(in the rows, 128 means zero)
These are runs of 6 systems, one row a step. Runs of the same system follow the same rule from any start.
q797, run 1, 8 rows:
[[135 135 103 152 145 160 128 164 146 162 101 136 185 134 138  89 166 168
  134 152 118 190 109 104 116 123]
 [131 154  89 148 135 122 144 141 164 206 180 125 121 135  89 109 100 126
  150 126 119 160  97 131 127 121]
 [118 150 136 121 105  91 128 108 139 155 188 118  97 142 120 150  90  85
  140 112 135  76 148 167 122 114]
 [117 145 169 114 103 131  99  92 100  76 118 124 126 125 165 152 130 124
  124 121 164  84 181 148 105 117]
 [128 134 133 129 141 180 110 110 104  75  67 135 126  99 141 127 149 168
  122 123 163 162 129  96 120 137]
 [138 105  89 135 162 153 154 143 142 136  91 135 102 110  90 126 132 133
  126 123 120 165  62  96 151 154]
 [138  95 106 121 130  89 169 164 153 165 136 128 121 152 112 139 126  75
  123 141  82  98  87 147 144 144]
 [126 132 147 117  93  84 130 151 125 147 143 122 177 159 169 131 146 100
  123 158 105  93 166 163 103 118]]
q789, run 2, 8 rows:
[[108 132 118 132 123  90 135 145 164 189 182 129  90 118 104 143 137 117
  133  95  96 129 122 121 152 137]
 [109 112 161 133 102 117 126 136 147 111 150 131 129 170 147 157 147  90
  135 110 108  60 160 160 115 117]
 [143 114 153 130 129 167 119 117  99  58  99 132 170 156 147 110 118 136
  127 154 149 116 148 141 105 113]
 [150 135 109 127 163 152 125 112 104 119 114 129 131  99 102  87 100 162
  121 147 160 186  98 100 146 128]
 [124 137 103 122 144  95 130 126 151 190 154 124  81  91 103 136 126 120
  123 108 121 139  96 111 170 139]
 [118 115 139 124 107  96 127 140 156 146 138 124 116 142 157 170 154  90
  127 109  87  63 144 151 135 133]
 [144 108 148 131 111 155 128 142 114  73 102 129 179 164 167 129 132 128
  132 148 104 104 160 149  98 126]
 [149 130 118 133 142 160 136 132  98 100 125 130 160 130 103  82  94 167
  131 155 144 192 122 112 116 127]]
q912, run 3, 8 rows:
[[106 147 133 118 115  88 146 146 124 176 122 133 150 146 117 111 164  97
  116 166 172 136 110 137  98 117]
 [105 176 126 131 126 112 104 119 139 189 127 130 134 108 144 121 167 135
  125 133 173 145 130 122 115 109]
 [112 173 113 150 124 160 100 111 161 162 126 124 108 110 148 154 146 144
  152  92 142 128 139 126 110 118]
 [122 151 112 144 108 172 133 115 149 117 118 123  96 140 129 170 109 117
  161  96 131 107 133 147  83 135]
 [123 135 120 112 103 131 162 120 109 103 100 125 102 141 108 157 107  91
  135 136 157 114 114 148  81 147]
 [111 132 128  97 116  89 154 134 101 135  87 130 110 112 113 140 157  99
  105 151 169 138 100 119 110 149]
 [100 138 122 124 127 103 130 151 143 174  99 136 125 110 135 135 200 128
  113 127 136 150 109 103 129 138]
 [107 148 113 159 117 148 122 155 176 179 133 133 140 145 139 138 172 136
  151 107 109 138 131 128 102 121]]
q183, run 4:
[[108 135 122 163 119 171 137 131 151 112 203 133  75 134  63 133  86 168
  168  59 104 173 147 107 119 141]
 [126 100 139 125 130 110 155 106 135 109 190 128  72 165  68 141  61  65
  137 107 134  64 109 163 146 118]
 [148  85 160  90 148  96 130 105  92  78  84 130 144 145 145 121 126  69
   88 178 163  54 105 155 157 112]
 [154 104 127 117 167 149 101 136 110 103  38 134 181  94 183 106 186 163
   93 164 126 149 109  94 163 133]
 [144 141  79 162 148 166 114 164 173 185 126 125 145  96 150 123 151 193
  148 102  56 196 123  89 148 146]
 [130 157  97 149  93 106 149 154 168 202 222 113 122 153 110 138  77 120
  168 106  64 133 151 157 105 132]
 [117 140 167  99  81  66 151 115  81 111 193 121 140 172 106 117  73  79
  123 162 164  93 171 180  86 110]
 [114 116 193  96 138 120 106  88  52  36  98 143 136 114 121  97 141 143
   86 156 216 134 151 109 134 115]]
q789, run 5 (8 x 26):
[[109 116 170 138 125 140 124 125 117  88 158 143 140 164  99 100 129 132
  130 126 160 127 147 129 116 105]
 [124 129 146 134 162 147 106  94 123 112 128 139 118 123 108 101 125 132
  119 129 187 124 109 119 150  99]
 [142 131 112 126 163 137 106  99 146 145 105 126  99  96 138 138 127 119
  120 120 143 105  95 121 169 120]
 [153 118 100 120 131 130 133 132 146 138  96 117 117 113 161 164 122 108
  129 126  84  96 112 139 143 148]
 [154 113 112 116 105 120 159 161 117 116 112 116 154 139 146 141 113 120
  130 150  74 131 136 142 109 158]
 [130 125 135 120 108 103 151 158 101 126 157 128 163 143 109  97 116 144
  124 154 113 173 146 125 109 138]
 [103 138 156 135 128 104 115 131 126 149 185 140 137 133 101  92 139 148
  124 125 149 157 147 116 137 107]
 [106 134 155 149 144 144  90 104 156 134 162 139 111 134 126 124 146 132
  133  94 151  98 142 128 150  94]]
q797, run 6, 8 rows:
[[113 155 112 145  93 182 139 135 134 105  94 125 115 136 135 168 136 145
  160 100 126 146 146 128  59 149]
 [108 140 112 128 109 144 175 138 115 119 105 133 103 147  73 136 122 111
  141 132 171 163  94 125  70 146]
 [102 134 132 103 124  79 154 125 117 159 109 134 103 130  97 132 154  74
  106 153 189 115  86 134 116 128]
 [107 141 142 117 129 100 102 118 146 165  89 131 130 116 170 149 197  99
  108 134 159  82 120 133 135 112]
 [125 151 110 156 130 182 101 131 170 148  79 129 145 128 182 154 177 142
  148 109 119 114 131 127 105 119]
 [138 154  77 157 118 191 154 142 155 143 106 122 128 150 116 143 104 130
  170 122 121 151 103 140  71 138]
 [126 153 100 110 100 102 178 130 111 153 131 118 104 142  85 140  84  82
  140 153 160 135 101 156  76 144]
 [ 99 156 150  88  96  55 131 113  98 152 115 125 107 107 137 153 157  87
  103 147 182 105 136 139 108 133]]
q784, run 7 (8 x 26):
[[139 131 121 140 168 140 126  83 133 132 197 131  83 132  53  91  44 117
  139 118 174 129  92 134 165  97]
 [157  94 146  94 166  83 116  80 111 108 136 122 102 117 128 127  82  71
   94 149 149  46  99 154 202 108]
 [168  67 147 103 154 116 108 133 116  78  66 127 161 110 197 139 160 122
   88 150  73  75 127 124 191 140]
 [153  82 103 145 139 161 138 193 146 116  92 133 169 121 156 126 168 181
  128 121  21 178 127  86 151 169]
 [121 123  97 151 112 114 174 196 152 181 202 133 137 148  70  99 113 159
  151 114  56 212 124 107 118 154]
 [ 99 144 164 120 105  53 142 131 113 171 252 132 132 161  67  80  91 111
  126 139 151 141 157 147 126  99]
 [113 131 207 113 145 100  66  71  94  88 180 139 145 132 143  85 128 129
   97 138 201  81 180 140 168  67]
 [151 100 152 148 194 211  56  72 137  47  87 139 124 100 167 122 138 170
  119  95 145  91 131 105 196  99]]
q784, run 8:
[[ 98 160 141 151 106 125 108 134 164 175 165 132 141 152 143 132 161 125
  146 111 135 112 157 144 101 100]
 [128 155 140 151 117 174 110 104 134 107 145 127 146 162 136 122 101 132
  158 123 157 111 158 158  86  97]
 [147 145 119 125 139 170 128  90 100  83 107 124 112 120 111 125  75 130
  137 138 180 135 115 133 108 125]
 [140 130 107 100 145 116 136 102 109 124  81 120  83  84 119 149 114 108
  110 137 158 124  87 118 150 151]
 [126 116 116 108 123  93 134 142 142 154  86 123 110 105 159 170 173  98
  110 125 102  95 109 126 144 153]
 [120 121 124 137  98 128 141 176 151 143 108 129 163 154 165 151 178 125
  136 127  76 122 148 136  96 143]
 [115 151 124 149  97 150 147 161 126 135 144 131 165 159 114 111 131 153
  152 136 123 182 153 129  67 130]
 [109 175 131 129 118 124 128 107 107 148 168 129 116 124  84 101  99 142
  138 134 192 174 135 127  96 114]]
q912, run 9:
[[151 143  96 116 121 109 123 130 134 160 135 110 111  84 158 157 107 142
  131 115  75 134 140 126 149 157]
 [116 122 146 126  90 115 133 148 128 110 158 124 122 134 142 158 133 136
  136  98  76 120 179 132 115 151]
 [103 115 165 136 109 139 141 139 112  80 157 141 130 164  92 115 130 137
  135 115 140 143 154 124 100 126]
 [118 118 139 132 154 136 135 115 121 116 140 141 112 139  74  96 114 121
  121 134 179 141  96 117 139 111]
 [141 118 119 122 166 117 116 109 145 154 115 130 113 113 129 123 131 101
  112 137 145  97  85 128 173 113]
 [147 122 123 124 135 127 108 130 145 140  94 122 151 121 186 145 152 117
  120 138  99  87 132 140 145 124]
 [144 133 122 134 110 153 128 149 120 110 105 123 173 137 167 129 134 152
  138 141  96 145 157 132  98 137]
 [136 142 113 130 114 136 151 141 107 123 150 124 136 128 100 110  91 156
  141 136 122 188 136 119 103 145]]
q985, run 10:
[[133 112 166 104 111 106 124 117  93  76 127 126 145 141 149 132 118 110
  111 147 135  89 163 148 123 125]
 [148 101 143 118 151 145 117 122  95  71 106 132 148 113 132 102 121 159
  109 143 130 151 132 104 155 133]
 [147 100 111 139 167 146 129 132 145 128 143 134 111 114 100 111 110 147
  126 111  99 147  96 104 180 134]
 [135 110 122 134 133 107 139 138 159 156 178 127 114 148 112 133 105  97
  134 115  90  92 118 149 154 123]
 [133 124 156 114 106  94 129 129 111 116 162 123 157 156 145 121 110 105
  122 150 118  93 164 160 120 117]
 [142 128 154 116 130 129 110 114  84  82 133 128 155 116 139 101 109 161
  114 148 142 151 163 120 133 125]
 [140 118 124 135 161 157 111 107 124 103 139 132 101  96 109 116 103 164
  126 103 127 152 121  98 169 132]
 [135 104 119 136 144 137 134 122 159 127 153 128  85 133 109 150 105 104
  138  94  99  90 108 135 161 131]]
q985, run 11, 8 rows:
[[127 144 116 147 158 183  94  89 149 119 112 129  83  93 128 144 125 154
  141  83 152 128 118 107 150 120]
 [136 113 104 141 131 165 143 123 167 119 105 125  89 145 127 175 115  89
  150  99 107  74  99 148 121 138]
 [144 104 118 110 104 108 177 158 115 115  95 122 150 166 130 141 122  75
  123 168 110 100 109 160  92 148]
 [138 123 128  97 122  77 150 157  82 140 109 127 173 116 129  92 144 135
   96 188 134 177 122 115 126 145]
 [118 144 130 130 148 104  98 134 132 176 152 134 133  81 133 100 165 176
  111 118 125 183 136  84 171 126]
 [103 147 137 167 130 156  90 122 186 160 178 134 104 129 137 146 152 151
  156  63 106 113 155 122 141 108]
 [113 139 141 156  98 178 132 119 150  94 146 130 122 187 122 154 106 104
  167 103 138  81 153 168  69 109]
 [140 135 128 107 114 143 160 108  77  73  89 123 134 151 104 122  82  99
  127 171 191 127 110 153  73 131]]
q183, run 12:
[[102 102 141 164 123 162 139 148 181 118 158 143 110 183 101 145 145 107
  155  83 103  91 126 139 116 117]
 [141 111 120 137 133 148 162 132 135 116 120 130 147 191  98 111  95  76
  139 162 152  96  86 167  99 107]
 [149 137 112  97 151 110 138 109  89 135  79 124 142 109 122  99 113 106
  101 192 193 141  82 132 129 123]
 [126 155 119 108 147 105  91 110 119 162  87 125 116  54 166 135 173 158
  100 128 148 154 123  90 166 137]
 [108 150 124 154 110 145  98 142 176 163 138 127 117 109 175 171 177 158
  148  70  75 123 166 115 127 137]
 [118 134 121 159  81 160 159 159 158 124 166 127 135 192 117 153 106 113
  174 105  85 114 157 165  60 132]
 [128 122 130 111 106 115 186 130  84  96 140 128 129 173  60 105  72  88
  131 171 178 141 106 156  76 131]
 [117 123 149  85 158  82 126  95  75 114  97 136  98  83  93 101 142 116
   78 161 219 147  88  99 166 127]]

Which system made each of these runs?
run 13:
[[ 94 178 149 126 111 118 107 126  97 145 123 135 156 106 131  98 173 173
  118 144 194 197 158 101  90 117]
 [ 98 175 121 154 149 178  84  93 155 151 113 137  87  87 124 136 162 168
  142  82 188 159 121  94 127 112]]

q985
run 14 (2 x 26):
[[167 152  73 137 158 121 107 124 166 216 153 110 126  82 153 124  98 146
  136 126  78 143 106 126 179 128]
 [129 149 119 134  85 107 123 141 158 164 180 111 118 129 166 174 113 125
  153  93  55  98 182 154 114 142]]

q985
run 15 (2 x 26):
[[135  84 127 123 141 177 130 125 131  53  37 134  94 112 153 183 161 121
  121  98 108  93 106 109 140 162]
 [129  89  84 140 128 153 188 191 154 132  62 136 122 145 104 153 164 113
  135 128  77 155  66 108 107 176]]

q784
run 16 (2 x 26):
[[123 101 176  95 139 105 127  93  71  53 119 136 112 126 103 113 111 106
   94 148 189 104 129 127 147 121]
 [129  95 143 115 177 134 100 113 124 101  60 142 120  90 147 124 187 137
   88 128 150 117  93  88 191 128]]

q784
run 17 (2 x 26):
[[120 128 136 126 103  80 104 149 172 182 159 120 129 117 189 173 172 118
  126  96  47  78 168 139 155 137]
 [136 101 152 156  97 184 125 159 143  64 132 131 179 187 170 142 133 144
  158 110  59  99 188 152  86 126]]

q789
run 18, 2 rows:
[[126 116 131  89 137  39 150 150  96 172 148 129 131  97  98  93 140 120
   86 167 134 169 103 104 170 144]
 [108 124 153 135 133  76  94 154 168 198 170 137 159 127 165 114 198 132
  111 121  91 108 152 121 173 103]]

q789
run 19:
[[153  86 123 130 169 152 125  99 145  89 139 128  75 122 104 145  83 107
  128  97 107  77  95 129 190 130]
 [162  70 130 113 137 105 153 140 131 101 133 122 132 160 133 140  94  75
  118 143  73  58 112 161 164 134]]

q985
run 20 (2 x 26):
[[135 180  78 113 133 104 128 111 134 205 109 112  98  75 131 142 118 121
  126 140 157 150  93 125 129 140]
 [111 149 113 122 102 104 126 126 159 171 125 118  74 102 150 195 149 102
  137  86 102  93 134 134 123 152]]

q797
run 21, 2 rows:
[[139  94 148 158 167 182 112 122 150  90 118 144 169 182 128  90 132 118
  134 144 145  90 108 142 139  84]
 [181 113  93 135 176 168 132 123 124 120  97 124 161 126 125  86  84 138
  127 169 126 148  79 128 153 119]]

q784
run 22:
[[113 145 147 149 119 154 109 121 115  98 205 133 110 113  93 106  95 201
  147  81 119 194 184  95 130 131]
 [100 133 149 141 133 151 122  84 136  92 187 135  45 132  60 143  82 120
  148  67 171 108 129 126 134 117]]

q985
run 23:
[[119 130 140 165 131 171 134 120 149 114 183 139 134 191  83 101  87 118
  161 118 153 115 131 155  99  90]
 [147 154 127 110 133 126 133  78  94 113 136 118 121 135 106 112  55  92
  129 165 202 104 113 165 109 104]]

q985
run 24, 2 rows:
[[108 127 127 116 103 102 164 138 124 130 148 129  85 136  87 153 116  99
  133 112 131 127 121 134 107 151]
 [102 120 160 109 113  90 139 133 112 121 121 137 130 147 118 128 159  93
  108 145 166 105 128 138 113 123]]

q784
run 25:
[[137  93 109  95 145  67 164 147 113 145 139 127  78  85  80 131 114 117
   99 126  95 156  84  97 187 174]
 [113  78 161 115 116  64 134 167 149 140 161 135 131 143 144 148 174 101
  105 114  54  80 147 129 173 140]]

q797
